Each path below is one point turned by a fixed rotation once a step. After each direction that follows a path, write how fast that rotation turns it, in degrees a step (0 if it stays still).
Each turn is a multiple of 5 degrees from 10 to 175, or 0.
Each row of a path follows its step; steps can be skipped.
Path 1:
step 1: [-.12,-.08,.20,-.15,-.19,-.08,.10,.00,.19,.39,-.05,-.34,.04,-.04,.09,-.19,-.12,.16,-.13,.10,.08,-.12,-.14,-.08,.24,.02,-.06,.12,.05,.07,.27,-.26,-.20,.18,.05,-.01,-.06,.00,-.02,.22,-.19,.25,.17,-.05,-.04,-.11,.19,-.04,.10,-.04,.22,-.01,.15,.15,-.04,.07,-.09,.02,.02,-.05,-.15,-.06]
step 3: [-.14,-.23,.16,-.04,.00,-.33,.08,.13,.13,.25,-.14,.01,-.09,-.02,-.08,-.03,-.13,.18,-.22,.21,.11,.03,.03,.01,.10,-.01,-.05,.19,-.09,-.19,.14,.01,-.27,.05,-.09,.06,.08,-.06,.07,.07,-.27,.32,.15,-.27,.00,.18,-.05,.17,.07,-.08,.05,-.18,.09,-.14,.07,-.15,-.24,-.24,-.13,-.02,.06,-.07]
step 4: [-.11,-.13,.12,.09,-.08,-.21,-.22,.10,.14,.14,.16,-.14,-.23,.06,.04,-.18,-.09,.35,-.16,.28,.02,.17,-.04,.04,.02,.02,-.25,-.15,.14,-.08,-.01,-.24,-.03,.12,.06,-.15,-.10,.08,-.02,.02,.01,.06,.15,-.03,.32,-.17,.19,-.01,-.20,-.20,.06,.06,-.09,-.24,.01,.11,-.13,-.15,-.12,.21,-.14,-.04]
step 8: [-.10,-.02,.28,-.06,.03,.03,.03,-.09,.16,.20,.09,-.32,-.01,.06,.08,.12,.02,.16,-.09,.10,-.31,-.12,.00,.13,-.07,-.08,-.27,-.01,-.09,-.15,.22,-.15,-.05,.11,.13,.25,-.10,-.13,.12,.12,.02,.17,.20,-.04,-.01,-.04,-.06,-.34,.09,.02,.09,-.19,.06,-.11,.07,-.06,-.23,-.30,.17,.20,-.07,-.01]
step 10: [.05,.06,.18,.09,-.27,-.26,.06,.06,.21,.17,-.08,-.05,-.09,.02,.04,-.03,.01,.33,.00,.22,.04,-.06,-.06,-.03,-.05,.15,-.20,-.06,.03,.06,-.02,-.30,-.21,.23,.11,-.07,-.10,-.20,-.24,.05,-.02,.09,.21,-.02,.20,.01,-.09,-.04,-.06,-.08,.30,-.18,.08,-.15,-.11,-.03,-.24,-.17,.09,.25,.06,-.07]
step 11: [.00,-.16,-.13,-.01,.14,-.31,.00,.09,.29,.13,.14,-.15,-.08,.13,-.02,-.09,.11,.14,-.13,.17,-.07,.20,.14,.02,-.13,-.08,-.05,-.11,.19,-.02,.03,.06,-.06,.14,.29,.20,-.04,.05,-.10,.12,-.14,.26,.18,.00,-.08,.00,.02,-.16,-.01,-.26,-.06,-.25,.04,-.15,.21,-.10,-.10,.00,-.36,.17,.14,.01]
step 15: [-.24,-.20,.23,.07,.02,-.16,-.13,-.04,.11,.22,.12,-.04,-.01,-.06,.04,.19,.01,.22,.05,-.03,-.26,-.14,.08,-.22,-.18,.07,-.07,.17,.23,-.15,-.01,-.24,-.02,-.04,-.19,.05,-.02,.12,-.08,.11,-.27,.01,.19,.04,-.11,.16,.12,-.05,.13,-.08,.21,-.05,.11,.02,.13,-.34,-.27,-.13,-.10,.14,-.07,-.04]
step 17: [-.18,-.06,-.06,-.15,.06,-.21,.04,.00,.18,.04,.05,-.04,.02,.00,.11,.08,.01,.11,.18,.00,-.24,.25,.03,.03,-.08,.03,-.06,-.02,.17,-.06,.12,-.17,.01,.32,.14,.02,-.02,.12,.10,.03,-.17,.34,.29,.25,.03,.07,-.05,-.06,.02,-.12,.18,-.16,.10,-.25,-.06,-.08,-.39,-.03,-.12,.26,.01,.19]
step 20: [.03,.11,.00,-.02,-.03,.01,.02,-.01,.22,.27,.18,-.34,-.12,.07,.18,.17,-.05,.07,.03,-.03,.00,-.08,.18,.00,-.12,.12,-.23,-.20,.09,-.14,.13,.06,-.05,.07,.23,.20,-.07,.14,-.05,.24,-.28,.24,.02,.14,-.21,-.02,.30,-.03,-.17,-.04,.06,-.16,.21,.09,.09,.12,-.07,-.10,-.19,.00,-.25,-.02]
Speeds:
[.04,.01,.05,.01,-.02,-.06,-.10,.03,.00,.02,-.02,.06,.00,-.03,.05,.03,.01,.03,-.08,.01,.10,.03,-.01,.00,.02,-.01,-.01,.01,.02,-.03,.01,.10,.06,-.03,.00,-.04,.05,-.04,.00,.07,.00,.00,.08,.04,-.05,-.03,.03,.01,-.08,-.03,-.06,-.01,-.06,.04,.02,-.01,-.02,-.01,.00,-.02,.00,-.04]
40
[.07,.02,.00,.00,.05,.04,.01,.01,-.03,.00,-.02,-.07,.01,-.03,-.02,.04,.03,.01,-.01,.00,.00,-.08,-.05,-.03,-.04,-.02,.01,.08,.01,-.07,-.03,.01,-.01,-.05,-.07,-.02,.01,.05,-.02,.13,.02,.05,.04,.00,.08,-.03,-.03,-.04,.03,.01,.03,.00,.06,.02,.04,.01,.00,-.01,.04,-.07,-.06,.02]
55
[.04,.05,.01,.01,-.01,.05,.07,.09,.02,.04,.04,-.03,.02,.02,-.05,.03,.00,.02,-.06,-.06,.08,.01,-.03,.06,-.01,.03,-.01,.01,.02,.01,.03,-.02,.06,.01,.01,.02,-.04,-.02,.03,-.01,-.05,-.06,.03,-.06,.04,.09,-.01,-.02,-.06,.12,.01,.01,.00,.00,.01,.02,-.03,.05,-.05,-.02,-.01,-.04]
175
[-.08,-.07,.03,.04,-.03,.02,.02,-.06,.03,-.01,-.04,-.02,.05,-.01,.00,.00,.01,.04,.00,-.02,.01,-.08,.06,.03,-.01,.01,.01,-.01,-.07,-.01,.01,-.01,.05,.05,-.08,.04,.00,.00,.02,.04,.02,-.02,.06,.01,-.11,.02,.04,-.03,.02,.05,.01,.06,.02,.00,-.02,.02,.05,-.07,.01,-.04,-.02,-.09]
55
[.00,-.02,.04,-.03,.08,-.04,.03,-.03,-.03,.02,.02,.04,.00,-.01,-.04,-.05,-.03,.03,-.05,.04,-.03,-.02,-.02,-.01,.03,.05,.01,-.05,.02,-.03,.05,-.02,.01,.03,.00,.06,.04,-.09,-.07,-.01,.09,.00,.03,-.01,.02,-.03,-.04,.03,.02,.02,.01,.01,.02,-.01,.15,.02,.00,.03,.01,.08,-.04,-.06]
10
[-.04,.05,-.01,.04,-.07,.05,-.07,-.02,.04,.00,.00,.02,-.05,.04,.03,.07,.02,.02,.01,-.03,-.03,-.01,-.04,.05,-.08,.00,.03,.01,-.04,-.02,-.07,-.02,.03,.02,.03,-.01,-.03,-.04,-.03,-.02,.05,.01,-.03,-.02,.07,-.07,.02,.03,.00,.05,-.05,-.02,-.05,-.06,.04,.06,-.03,-.04,.06,.06,-.04,-.04]
175
[-.04,.05,-.06,.00,.01,.04,.04,-.06,.00,-.02,-.07,-.05,.01,.02,.00,.02,-.05,-.02,.03,.06,.00,.02,.07,-.06,-.07,-.03,-.06,.03,.04,.00,.05,-.01,.05,-.09,.04,-.02,.01,-.08,.06,.06,.01,.05,.05,-.03,-.03,.01,.00,.07,-.03,.01,-.04,.00,.00,-.07,.01,-.01,.03,.04,.00,.03,.04,.00]
125
